In the data rows, the value 500 means zero.
Each row of this table is followed by its label. One hidden rule gives the labels. It looks at one to three of the table's principal directions, none of them among the few with the most spread.
tensor([552, 490, 403, 542, 579, 425, 599, 575, 394, 386, 322, 561, 558, 447, 348, 391, 623, 695, 299, 639, 525, 540,
        376, 583, 605, 729, 395, 643, 679, 511, 339, 646, 406, 597, 675, 491, 625, 356, 539, 442, 497, 457, 450, 501,
        599]) 5
tensor([355, 486, 493, 511, 481, 499, 506, 657, 686, 531, 432, 394, 491, 318, 454, 520, 347, 670, 410, 538, 597, 451,
        513, 377, 627, 576, 462, 670, 561, 591, 598, 683, 372, 482, 712, 452, 565, 451, 585, 628, 593, 497, 515, 528,
        438]) 1
tensor([481, 599, 510, 569, 603, 553, 512, 555, 511, 554, 331, 494, 382, 617, 456, 541, 398, 458, 496, 452, 478, 534,
        510, 632, 438, 568, 343, 558, 466, 506, 494, 545, 436, 417, 495, 365, 535, 405, 735, 576, 421, 625, 571, 582,
        535]) 4
tensor([364, 334, 514, 531, 489, 521, 454, 380, 424, 575, 639, 497, 505, 385, 621, 582, 527, 457, 468, 475, 589, 471,
        477, 489, 500, 335, 628, 421, 419, 543, 662, 338, 492, 461, 363, 559, 315, 528, 387, 432, 530, 361, 536, 450,
        317]) 5
tensor([496, 677, 514, 476, 346, 649, 482, 590, 543, 567, 502, 491, 583, 472, 666, 417, 545, 548, 590, 460, 353, 474,
        547, 285, 595, 440, 356, 549, 619, 514, 475, 722, 357, 540, 468, 443, 593, 527, 494, 605, 544, 448, 412, 765,
        493]) 1
tensor([394, 339, 476, 529, 473, 578, 503, 353, 319, 507, 703, 480, 523, 451, 678, 459, 501, 459, 587, 462, 371, 502,
        471, 599, 440, 354, 452, 440, 482, 505, 557, 350, 501, 477, 224, 489, 263, 547, 408, 444, 519, 362, 488, 643,
        451]) 6
tensor([741, 620, 569, 456, 456, 477, 541, 405, 337, 427, 573, 591, 551, 639, 480, 421, 631, 384, 643, 464, 417, 569,
        490, 478, 409, 386, 537, 338, 466, 379, 385, 416, 625, 584, 399, 605, 522, 534, 331, 406, 365, 488, 416, 413,
        612]) 4
tensor([494, 527, 529, 544, 569, 517, 474, 421, 409, 502, 498, 508, 429, 553, 522, 476, 499, 432, 593, 523, 435, 553,
        485, 623, 429, 440, 411, 523, 488, 449, 489, 444, 474, 449, 380, 500, 485, 477, 571, 490, 461, 527, 542, 515,
        493]) 1
tensor([460, 473, 479, 521, 419, 596, 414, 484, 527, 516, 539, 493, 543, 439, 572, 535, 530, 458, 595, 464, 481, 417,
        531, 507, 458, 454, 493, 434, 446, 484, 508, 497, 511, 499, 383, 473, 460, 474, 486, 459, 544, 529, 530, 558,
        397]) 4
tensor([592, 496, 397, 442, 613, 410, 529, 466, 459, 375, 579, 531, 540, 422, 430, 443, 486, 517, 506, 609, 481, 491,
        494, 600, 453, 497, 581, 539, 456, 441, 462, 539, 558, 558, 452, 578, 522, 532, 327, 517, 483, 430, 436, 440,
        528]) 5
tensor([523, 515, 402, 464, 403, 396, 529, 637, 651, 464, 490, 397, 542, 407, 326, 511, 303, 624, 393, 489, 587, 450,
        464, 345, 531, 538, 594, 574, 453, 574, 559, 653, 542, 504, 723, 533, 505, 514, 470, 601, 474, 495, 452, 393,
        533]) 4
tensor([601, 668, 588, 465, 375, 637, 493, 505, 585, 530, 629, 503, 483, 651, 739, 410, 511, 378, 702, 358, 291, 529,
        571, 336, 526, 350, 404, 418, 498, 440, 532, 599, 464, 511, 361, 461, 492, 578, 457, 563, 560, 483, 433, 754,
        514]) 4
tensor([566, 550, 499, 582, 342, 484, 427, 534, 413, 458, 359, 538, 644, 375, 395, 467, 646, 604, 559, 592, 640, 397,
        448, 455, 524, 516, 428, 454, 629, 428, 412, 567, 447, 600, 617, 640, 593, 329, 461, 386, 497, 446, 481, 404,
        478]) 1
tensor([522, 421, 451, 516, 628, 460, 583, 509, 465, 423, 474, 546, 499, 422, 467, 470, 534, 567, 352, 590, 525, 499,
        428, 594, 581, 651, 519, 596, 519, 498, 477, 543, 462, 519, 516, 509, 508, 474, 502, 464, 576, 460, 509, 471,
        455]) 4
tensor([475, 555, 461, 552, 349, 596, 460, 689, 537, 564, 314, 504, 601, 314, 478, 555, 545, 674, 437, 510, 667, 365,
        457, 304, 621, 616, 411, 544, 585, 510, 475, 712, 365, 544, 676, 496, 611, 379, 579, 494, 565, 476, 545, 525,
        380]) 4
tensor([387, 476, 587, 516, 515, 550, 409, 615, 659, 646, 330, 523, 469, 453, 547, 636, 548, 519, 382, 460, 746, 458,
        559, 378, 601, 559, 559, 513, 543, 526, 567, 544, 384, 505, 660, 446, 626, 406, 580, 505, 548, 516, 616, 459,
        382]) 4
tensor([577, 581, 552, 449, 796, 331, 540, 359, 361, 494, 404, 547, 319, 754, 363, 538, 453, 363, 499, 574, 453, 662,
        521, 769, 318, 515, 509, 541, 423, 465, 399, 271, 609, 387, 469, 558, 565, 580, 598, 555, 326, 603, 587, 311,
        677]) 4
tensor([428, 477, 464, 663, 538, 610, 485, 521, 548, 588, 429, 498, 387, 595, 543, 544, 426, 402, 460, 451, 525, 486,
        496, 596, 510, 593, 413, 468, 465, 518, 605, 507, 439, 410, 438, 344, 421, 437, 755, 457, 532, 619, 566, 602,
        396]) 1
tensor([471, 449, 550, 467, 635, 498, 595, 459, 384, 488, 536, 514, 501, 444, 488, 496, 511, 478, 451, 532, 446, 521,
        520, 612, 501, 540, 534, 542, 515, 515, 460, 420, 523, 506, 414, 464, 486, 568, 479, 510, 451, 525, 470, 465,
        554]) 1
tensor([404, 389, 476, 610, 457, 455, 402, 578, 698, 484, 425, 393, 413, 476, 465, 482, 375, 536, 420, 470, 595, 476,
        430, 532, 558, 546, 455, 613, 542, 516, 599, 617, 394, 461, 633, 461, 467, 341, 652, 487, 597, 529, 592, 499,
        439]) 4
tensor([501, 416, 481, 545, 548, 488, 515, 327, 348, 508, 645, 521, 449, 589, 537, 539, 513, 322, 500, 432, 428, 528,
        451, 667, 396, 357, 599, 383, 359, 502, 588, 294, 605, 427, 250, 500, 266, 572, 478, 418, 414, 502, 475, 458,
        472]) 1
tensor([475, 434, 387, 490, 638, 416, 496, 482, 478, 536, 545, 495, 403, 538, 419, 583, 402, 429, 387, 504, 589, 536,
        462, 583, 442, 473, 650, 526, 398, 499, 593, 439, 570, 429, 470, 466, 419, 598, 538, 520, 400, 526, 516, 382,
        504]) 1
tensor([579, 581, 443, 355, 653, 463, 598, 556, 470, 425, 463, 542, 580, 354, 343, 529, 431, 611, 526, 676, 505, 460,
        581, 529, 441, 674, 544, 595, 435, 483, 353, 526, 599, 526, 547, 546, 687, 613, 420, 618, 470, 554, 495, 377,
        538]) 4
tensor([494, 407, 482, 522, 518, 412, 518, 532, 532, 497, 440, 472, 460, 489, 374, 598, 429, 526, 358, 446, 668, 483,
        456, 508, 483, 546, 610, 444, 408, 550, 551, 433, 571, 484, 648, 525, 435, 440, 502, 454, 465, 516, 561, 321,
        487]) 6
tensor([549, 355, 468, 514, 560, 532, 592, 436, 400, 424, 648, 572, 571, 350, 553, 474, 552, 496, 484, 607, 509, 426,
        453, 565, 569, 607, 587, 487, 470, 437, 526, 428, 545, 520, 339, 562, 402, 599, 423, 393, 636, 440, 482, 451,
        363]) 4
tensor([438, 690, 720, 483, 360, 541, 395, 292, 320, 659, 497, 450, 479, 683, 655, 528, 536, 339, 750, 352, 313, 576,
        611, 457, 295, 118, 377, 319, 458, 575, 470, 259, 508, 418, 341, 617, 446, 502, 416, 571, 316, 442, 526, 553,
        575]) 5
tensor([483, 461, 520, 495, 596, 357, 443, 387, 277, 435, 385, 536, 529, 492, 379, 458, 651, 541, 494, 622, 515, 555,
        438, 734, 404, 452, 449, 581, 633, 451, 337, 380, 481, 537, 490, 607, 564, 392, 461, 443, 367, 440, 515, 376,
        649]) 1
tensor([444, 515, 516, 500, 387, 489, 418, 522, 520, 514, 415, 454, 533, 557, 480, 492, 561, 511, 486, 407, 446, 500,
        484, 525, 470, 430, 438, 520, 582, 542, 435, 536, 465, 520, 532, 443, 506, 397, 540, 511, 421, 528, 478, 572,
        618]) 3
tensor([570, 503, 507, 518, 415, 504, 494, 472, 404, 483, 504, 521, 538, 557, 483, 488, 585, 452, 500, 406, 479, 513,
        445, 499, 456, 426, 516, 400, 485, 481, 452, 467, 546, 543, 454, 503, 442, 446, 444, 412, 402, 495, 466, 477,
        551]) 4
tensor([654, 822, 790, 564, 548, 577, 243, 310, 263, 475, 344, 506, 406, 616, 718, 347, 644, 213, 999, 495, 228, 488,
        612, 769, 256, 217, 124, 462, 610, 217, 209, 491, 347, 503, 181, 722, 705, 309, 472, 486, 450, 530, 672, 574,
        567]) 6
tensor([424, 503, 569, 522, 304, 493, 386, 535, 700, 552, 561, 383, 521, 435, 561, 520, 445, 448, 488, 356, 533, 428,
        520, 326, 559, 299, 609, 469, 478, 570, 658, 596, 452, 505, 554, 527, 430, 452, 423, 537, 527, 470, 461, 495,
        424]) 1
tensor([550, 411, 541, 573, 343, 552, 441, 403, 461, 445, 669, 502, 579, 433, 575, 462, 602, 383, 629, 455, 481, 408,
        482, 502, 499, 382, 579, 330, 473, 424, 550, 424, 566, 554, 333, 573, 355, 492, 383, 324, 564, 495, 451, 458,
        399]) 1
tensor([599, 690, 555, 481, 570, 442, 536, 495, 330, 454, 301, 540, 504, 589, 389, 403, 579, 569, 568, 615, 397, 581,
        485, 593, 449, 574, 285, 608, 653, 447, 261, 533, 448, 521, 576, 566, 705, 440, 582, 547, 395, 534, 501, 491,
        697]) 1
tensor([490, 544, 494, 550, 399, 531, 423, 483, 502, 530, 508, 498, 495, 584, 546, 434, 516, 490, 597, 482, 472, 561,
        461, 453, 481, 378, 400, 518, 562, 459, 540, 543, 424, 492, 457, 479, 493, 435, 550, 498, 456, 454, 479, 605,
        509]) 4
tensor([548, 468, 454, 389, 459, 408, 596, 409, 369, 446, 729, 469, 541, 551, 448, 445, 457, 501, 539, 476, 379, 599,
        470, 448, 425, 346, 608, 447, 456, 523, 504, 374, 663, 515, 438, 542, 369, 689, 324, 524, 363, 433, 357, 452,
        666]) 1
tensor([565, 555, 516, 466, 376, 565, 483, 493, 419, 475, 580, 604, 667, 350, 583, 441, 684, 604, 660, 617, 552, 456,
        481, 338, 581, 405, 472, 492, 598, 386, 506, 558, 429, 596, 441, 621, 565, 511, 346, 465, 567, 329, 410, 553,
        409]) 3
tensor([476, 315, 381, 604, 508, 327, 406, 481, 556, 416, 409, 454, 452, 487, 269, 571, 483, 504, 335, 528, 690, 448,
        384, 682, 449, 587, 629, 478, 439, 520, 519, 427, 592, 476, 648, 553, 414, 359, 576, 346, 495, 588, 585, 239,
        475]) 5
tensor([447, 629, 497, 413, 438, 570, 549, 683, 649, 620, 473, 473, 525, 422, 516, 568, 424, 632, 442, 463, 590, 504,
        580, 160, 618, 508, 534, 531, 510, 590, 576, 675, 441, 520, 711, 425, 628, 583, 481, 656, 495, 483, 451, 564,
        472]) 2
tensor([564, 555, 487, 391, 570, 407, 564, 455, 453, 424, 498, 493, 499, 611, 418, 452, 491, 512, 486, 507, 345, 589,
        527, 571, 407, 521, 501, 515, 479, 548, 348, 451, 605, 517, 528, 511, 555, 553, 420, 560, 406, 531, 460, 481,
        689]) 6
tensor([529, 661, 647, 530, 439, 566, 409, 514, 486, 572, 347, 539, 516, 526, 522, 531, 629, 453, 620, 475, 556, 485,
        571, 435, 481, 430, 419, 426, 559, 449, 431, 515, 431, 537, 541, 537, 658, 383, 519, 478, 446, 549, 540, 477,
        489]) 1
tensor([503, 280, 394, 488, 565, 314, 567, 434, 410, 356, 583, 469, 534, 416, 325, 479, 439, 580, 386, 595, 562, 486,
        396, 678, 462, 571, 617, 540, 482, 506, 494, 368, 626, 510, 537, 595, 360, 524, 419, 429, 493, 439, 476, 311,
        578]) 4
tensor([627, 478, 373, 440, 457, 421, 557, 425, 446, 397, 763, 498, 534, 501, 456, 441, 425, 477, 578, 518, 438, 532,
        433, 454, 441, 359, 636, 445, 372, 446, 584, 467, 652, 504, 394, 588, 347, 661, 321, 494, 457, 415, 376, 441,
        518]) 4
tensor([434, 541, 553, 510, 596, 531, 513, 544, 569, 594, 441, 503, 402, 560, 562, 508, 470, 498, 479, 546, 539, 558,
        572, 442, 578, 584, 446, 554, 587, 511, 532, 518, 419, 464, 591, 443, 605, 556, 625, 555, 557, 539, 546, 551,
        497]) 5
tensor([540, 529, 395, 426, 450, 445, 559, 578, 573, 425, 591, 454, 570, 378, 424, 454, 383, 641, 532, 609, 484, 449,
        488, 388, 555, 557, 518, 607, 511, 497, 522, 621, 534, 504, 592, 564, 523, 629, 457, 604, 579, 462, 420, 494,
        518]) 4
tensor([498, 426, 395, 513, 394, 584, 539, 481, 452, 471, 681, 531, 602, 394, 647, 426, 552, 559, 507, 516, 430, 457,
        426, 407, 595, 456, 498, 497, 516, 492, 585, 573, 454, 534, 353, 502, 362, 561, 399, 463, 616, 336, 406, 670,
        382]) 4
tensor([396, 503, 785, 609, 333, 687, 241, 339, 667, 584, 626, 435, 394, 651, 914, 475, 644, 142, 776, 231, 279, 454,
        609, 573, 484, 154, 415, 344, 502, 439, 618, 436, 380, 453, 159, 449, 360, 388, 533, 413, 655, 572, 575, 753,
        362]) 1
tensor([526, 497, 486, 413, 660, 425, 588, 466, 550, 506, 592, 485, 384, 647, 480, 492, 360, 432, 468, 545, 414, 608,
        545, 526, 480, 584, 576, 564, 444, 519, 513, 411, 604, 414, 495, 471, 510, 726, 565, 590, 499, 582, 508, 453,
        587]) 2
tensor([551, 549, 616, 543, 468, 517, 467, 375, 510, 484, 630, 482, 435, 615, 591, 467, 490, 304, 677, 418, 376, 517,
        527, 577, 438, 312, 497, 408, 424, 440, 591, 406, 538, 449, 312, 536, 383, 525, 497, 481, 501, 543, 472, 524,
        486]) 1
tensor([568, 506, 520, 437, 620, 368, 513, 374, 422, 383, 613, 474, 467, 478, 411, 453, 459, 432, 607, 612, 398, 523,
        510, 664, 401, 440, 564, 546, 448, 437, 444, 392, 615, 470, 411, 636, 496, 614, 416, 518, 477, 543, 485, 333,
        571]) 1
tensor([519, 622, 513, 460, 556, 456, 475, 587, 623, 530, 408, 468, 406, 595, 468, 508, 395, 518, 532, 504, 527, 544,
        552, 453, 492, 520, 437, 577, 527, 477, 498, 591, 462, 468, 645, 487, 626, 511, 586, 625, 491, 542, 541, 521,
        584]) 4
tensor([466, 520, 451, 512, 537, 358, 410, 540, 646, 552, 399, 413, 353, 654, 303, 589, 320, 452, 438, 454, 642, 579,
        515, 503, 386, 471, 589, 494, 412, 545, 557, 463, 583, 424, 712, 473, 537, 468, 613, 548, 353, 630, 576, 313,
        586]) 5
tensor([690, 633, 445, 568, 566, 413, 547, 501, 270, 432, 300, 590, 508, 611, 227, 468, 565, 507, 512, 585, 574, 559,
        419, 648, 377, 585, 415, 461, 532, 397, 328, 478, 564, 545, 578, 545, 608, 381, 577, 413, 264, 582, 474, 326,
        669]) 1
tensor([501, 494, 492, 508, 453, 502, 400, 480, 491, 479, 422, 543, 540, 574, 465, 467, 639, 514, 598, 565, 511, 518,
        524, 561, 449, 546, 421, 474, 617, 436, 367, 455, 512, 551, 527, 488, 612, 428, 546, 415, 489, 560, 524, 514,
        578]) 2
tensor([434, 508, 537, 588, 631, 597, 518, 485, 416, 612, 326, 568, 407, 635, 514, 591, 528, 424, 439, 457, 528, 547,
        522, 658, 444, 602, 396, 466, 473, 530, 478, 397, 458, 430, 434, 348, 509, 409, 717, 471, 418, 607, 600, 558,
        483]) 4
tensor([359, 310, 516, 544, 666, 396, 540, 482, 494, 547, 353, 485, 401, 508, 351, 659, 453, 518, 210, 473, 685, 535,
        455, 664, 480, 628, 622, 518, 413, 641, 545, 320, 537, 427, 630, 444, 432, 407, 613, 454, 433, 562, 626, 295,
        479]) 4
tensor([566, 542, 519, 501, 579, 377, 509, 488, 488, 499, 430, 484, 402, 625, 338, 555, 431, 425, 446, 468, 569, 562,
        478, 567, 417, 486, 578, 479, 425, 495, 499, 423, 591, 452, 591, 528, 507, 503, 560, 503, 359, 598, 529, 305,
        599]) 1
tensor([445, 536, 745, 489, 254, 688, 381, 431, 633, 577, 662, 539, 575, 552, 850, 402, 730, 420, 731, 362, 402, 568,
        586, 235, 607, 202, 452, 386, 609, 464, 600, 513, 355, 596, 355, 476, 519, 423, 341, 449, 605, 369, 434, 759,
        387]) 4
tensor([356, 248, 384, 476, 554, 500, 551, 558, 558, 485, 551, 494, 586, 224, 431, 615, 463, 647, 320, 615, 669, 368,
        487, 515, 593, 716, 664, 564, 455, 580, 563, 456, 552, 495, 553, 468, 440, 575, 497, 462, 645, 502, 538, 391,
        340]) 4
tensor([376, 385, 488, 435, 356, 489, 485, 647, 731, 541, 543, 456, 631, 229, 531, 580, 535, 670, 289, 488, 695, 372,
        496, 204, 736, 521, 716, 565, 544, 618, 647, 654, 428, 568, 708, 522, 512, 525, 371, 536, 659, 386, 446, 460,
        345]) 1
tensor([556, 506, 464, 472, 562, 429, 495, 498, 478, 455, 447, 517, 489, 547, 387, 513, 512, 482, 482, 543, 505, 502,
        491, 604, 444, 574, 529, 523, 497, 464, 409, 468, 574, 497, 525, 510, 551, 521, 541, 486, 450, 585, 515, 403,
        586]) 3
Here are more rows. What is the label of each one?
tensor([693, 493, 428, 507, 491, 438, 540, 442, 369, 298, 600, 554, 624, 328, 414, 369, 565, 549, 598, 663, 480, 435,
        416, 557, 492, 528, 528, 500, 494, 362, 411, 553, 557, 600, 425, 693, 513, 486, 302, 392, 555, 413, 433, 371,
        450]) ~ 5
tensor([505, 500, 535, 425, 551, 412, 513, 444, 563, 505, 596, 440, 398, 660, 456, 505, 391, 397, 508, 436, 417, 613,
        532, 510, 421, 423, 600, 496, 420, 534, 527, 393, 620, 436, 499, 475, 464, 629, 507, 559, 412, 591, 492, 422,
        618]) ~ 1
tensor([592, 598, 447, 529, 608, 558, 588, 613, 432, 501, 349, 596, 539, 426, 386, 524, 511, 570, 470, 620, 619, 456,
        516, 511, 532, 717, 448, 528, 524, 434, 423, 599, 477, 542, 569, 462, 658, 476, 585, 500, 469, 564, 500, 456,
        476]) ~ 1
tensor([624, 579, 410, 453, 512, 479, 543, 494, 303, 496, 504, 589, 617, 426, 447, 447, 551, 570, 535, 648, 566, 504,
        500, 393, 474, 527, 528, 463, 550, 425, 395, 511, 535, 587, 510, 627, 611, 583, 330, 479, 411, 371, 441, 411,
        522]) ~ 5
tensor([610, 533, 548, 389, 600, 422, 602, 344, 222, 407, 625, 550, 533, 570, 460, 427, 601, 438, 592, 519, 322, 608,
        502, 638, 369, 374, 531, 437, 493, 451, 349, 320, 640, 552, 341, 571, 468, 611, 306, 479, 322, 466, 392, 435,
        714]) ~ 1
tensor([546, 500, 537, 507, 356, 536, 407, 453, 407, 455, 492, 534, 634, 414, 562, 455, 690, 508, 597, 491, 486, 426,
        490, 478, 480, 412, 474, 404, 564, 443, 388, 503, 482, 606, 436, 606, 525, 391, 333, 385, 517, 415, 490, 503,
        472]) ~ 6
tensor([529, 584, 623, 591, 364, 658, 447, 487, 513, 536, 532, 535, 562, 455, 679, 473, 646, 370, 583, 366, 446, 418,
        509, 445, 573, 328, 474, 404, 509, 457, 583, 605, 382, 554, 319, 472, 444, 385, 449, 440, 529, 472, 425, 645,
        370]) ~ 1
tensor([631, 528, 581, 562, 484, 619, 432, 359, 380, 447, 619, 574, 499, 622, 632, 427, 653, 232, 732, 396, 343, 504,
        535, 670, 375, 344, 472, 306, 452, 334, 440, 412, 562, 559, 158, 463, 427, 450, 425, 338, 436, 576, 466, 576,
        505]) ~ 1
tensor([718, 666, 477, 455, 564, 353, 545, 380, 302, 374, 551, 502, 454, 671, 280, 396, 423, 420, 722, 594, 356, 627,
        475, 637, 275, 416, 448, 478, 442, 376, 351, 385, 688, 475, 445, 628, 543, 597, 478, 515, 279, 597, 442, 319,
        733]) ~ 1
tensor([442, 341, 396, 524, 574, 402, 479, 476, 616, 430, 545, 407, 408, 540, 403, 487, 334, 469, 408, 516, 468, 520,
        471, 653, 444, 607, 568, 565, 431, 550, 516, 459, 588, 435, 523, 449, 421, 517, 583, 483, 537, 606, 563, 422,
        518]) ~ 5
tensor([404, 438, 458, 481, 586, 466, 544, 566, 615, 512, 455, 441, 458, 405, 444, 565, 368, 581, 355, 552, 537, 460,
        506, 514, 559, 656, 539, 630, 458, 601, 540, 540, 487, 427, 605, 467, 514, 549, 600, 587, 591, 555, 562, 456,
        437]) ~ 4
tensor([451, 573, 594, 409, 537, 442, 455, 441, 562, 563, 516, 418, 376, 682, 500, 569, 415, 372, 540, 359, 387, 597,
        584, 523, 368, 336, 546, 466, 398, 576, 497, 383, 587, 415, 495, 462, 487, 572, 511, 609, 370, 609, 535, 470,
        632]) ~ 4
tensor([608, 662, 591, 470, 340, 559, 472, 510, 629, 504, 603, 473, 464, 703, 612, 398, 515, 391, 656, 334, 333, 603,
        542, 304, 502, 321, 461, 405, 499, 470, 520, 594, 506, 538, 485, 452, 523, 515, 449, 524, 470, 537, 415, 645,
        579]) ~ 5
tensor([622, 527, 583, 558, 354, 556, 426, 422, 468, 482, 525, 545, 540, 632, 579, 475, 679, 313, 576, 342, 436, 473,
        502, 508, 455, 388, 540, 273, 474, 440, 445, 442, 564, 572, 377, 517, 439, 415, 415, 328, 463, 548, 470, 503,
        508]) ~ 5
tensor([324, 490, 619, 415, 607, 529, 437, 522, 682, 692, 465, 475, 384, 530, 592, 703, 446, 422, 429, 422, 623, 517,
        655, 403, 511, 456, 647, 487, 405, 603, 621, 393, 496, 408, 567, 426, 559, 596, 546, 614, 512, 570, 617, 450,
        411]) ~ 4
tensor([698, 612, 416, 496, 544, 430, 512, 530, 465, 368, 433, 558, 531, 529, 322, 429, 517, 516, 567, 599, 515, 506,
        476, 572, 428, 579, 481, 499, 491, 383, 370, 588, 568, 572, 556, 560, 630, 442, 461, 467, 426, 556, 461, 398,
        586]) ~ 5
tensor([382, 310, 394, 491, 532, 446, 534, 467, 495, 545, 605, 470, 471, 472, 487, 576, 439, 518, 290, 458, 574, 534,
        437, 480, 518, 481, 679, 488, 410, 620, 627, 401, 559, 455, 507, 452, 330, 578, 457, 474, 473, 436, 497, 436,
        444]) ~ 5
tensor([498, 507, 421, 467, 477, 463, 560, 641, 597, 548, 428, 468, 480, 510, 422, 530, 365, 643, 361, 500, 620, 535,
        478, 299, 565, 631, 516, 549, 502, 571, 525, 593, 496, 491, 749, 475, 562, 533, 546, 570, 503, 474, 530, 468,
        517]) ~ 6
tensor([442, 399, 462, 409, 586, 495, 553, 438, 501, 478, 696, 457, 465, 481, 525, 538, 400, 441, 498, 450, 392, 529,
        530, 573, 430, 431, 621, 500, 359, 547, 557, 398, 618, 453, 351, 429, 365, 654, 422, 554, 469, 529, 471, 507,
        516]) ~ 4
tensor([464, 468, 473, 577, 558, 575, 477, 473, 433, 521, 448, 565, 508, 502, 542, 471, 591, 470, 500, 585, 482, 492,
        480, 628, 524, 598, 417, 559, 586, 453, 463, 500, 426, 489, 376, 427, 528, 470, 636, 438, 530, 540, 521, 579,
        449]) ~ 1
tensor([293, 433, 512, 562, 460, 654, 479, 634, 615, 643, 355, 464, 528, 360, 648, 596, 512, 577, 295, 402, 575, 383,
        553, 408, 648, 622, 459, 519, 558, 657, 551, 629, 327, 508, 580, 351, 506, 390, 578, 526, 622, 477, 568, 674,
        352]) ~ 5
tensor([666, 609, 490, 481, 573, 467, 527, 300, 179, 407, 649, 578, 527, 552, 481, 406, 575, 362, 727, 568, 327, 562,
        464, 688, 316, 279, 474, 434, 439, 351, 425, 370, 597, 509, 188, 620, 428, 578, 350, 466, 317, 445, 395, 458,
        592]) ~ 1
tensor([396, 381, 458, 582, 444, 639, 389, 560, 540, 508, 399, 576, 628, 284, 610, 502, 718, 606, 473, 620, 619, 349,
        505, 506, 641, 674, 432, 533, 660, 458, 442, 605, 346, 589, 491, 471, 603, 358, 534, 362, 717, 465, 565, 605,
        298]) ~ 5
tensor([423, 484, 459, 479, 597, 472, 607, 567, 531, 530, 463, 431, 423, 528, 450, 483, 307, 595, 394, 531, 461, 573,
        513, 483, 524, 644, 432, 620, 525, 599, 499, 526, 484, 440, 625, 418, 520, 571, 614, 619, 497, 526, 526, 540,
        579]) ~ 5
tensor([570, 553, 372, 587, 409, 554, 593, 626, 439, 464, 431, 513, 613, 391, 463, 385, 480, 650, 396, 530, 523, 456,
        425, 380, 607, 613, 399, 519, 600, 520, 475, 742, 395, 606, 599, 476, 522, 391, 458, 484, 496, 382, 393, 614,
        491]) ~ 5
tensor([539, 553, 581, 437, 519, 493, 623, 432, 406, 492, 638, 434, 463, 572, 542, 456, 390, 404, 534, 393, 276, 558,
        525, 510, 446, 401, 509, 475, 430, 555, 493, 426, 584, 456, 376, 492, 386, 653, 442, 584, 411, 524, 426, 527,
        623]) ~ 1
tensor([572, 526, 561, 531, 559, 554, 544, 460, 476, 444, 543, 588, 506, 489, 594, 443, 594, 471, 577, 544, 472, 503,
        492, 561, 557, 493, 448, 501, 514, 410, 534, 519, 435, 531, 384, 524, 500, 459, 471, 465, 589, 441, 470, 583,
        427]) ~ 4
tensor([576, 547, 393, 485, 497, 459, 585, 614, 451, 453, 378, 528, 551, 473, 359, 456, 495, 680, 387, 575, 554, 528,
        425, 418, 547, 669, 436, 574, 569, 515, 391, 628, 481, 554, 692, 501, 610, 458, 520, 510, 463, 470, 477, 476,
        574]) ~ 6
tensor([508, 521, 365, 443, 587, 441, 625, 637, 574, 474, 455, 494, 542, 368, 426, 463, 372, 703, 329, 670, 555, 472,
        496, 380, 638, 742, 513, 678, 562, 564, 490, 681, 450, 514, 703, 527, 621, 602, 498, 630, 607, 422, 466, 503,
        489]) ~ 5
tensor([522, 599, 562, 517, 598, 539, 464, 509, 479, 541, 381, 537, 437, 578, 489, 527, 511, 429, 589, 520, 510, 516,
        565, 597, 436, 536, 410, 509, 518, 429, 434, 485, 474, 478, 473, 460, 617, 464, 614, 523, 446, 603, 563, 502,
        537]) ~ 1
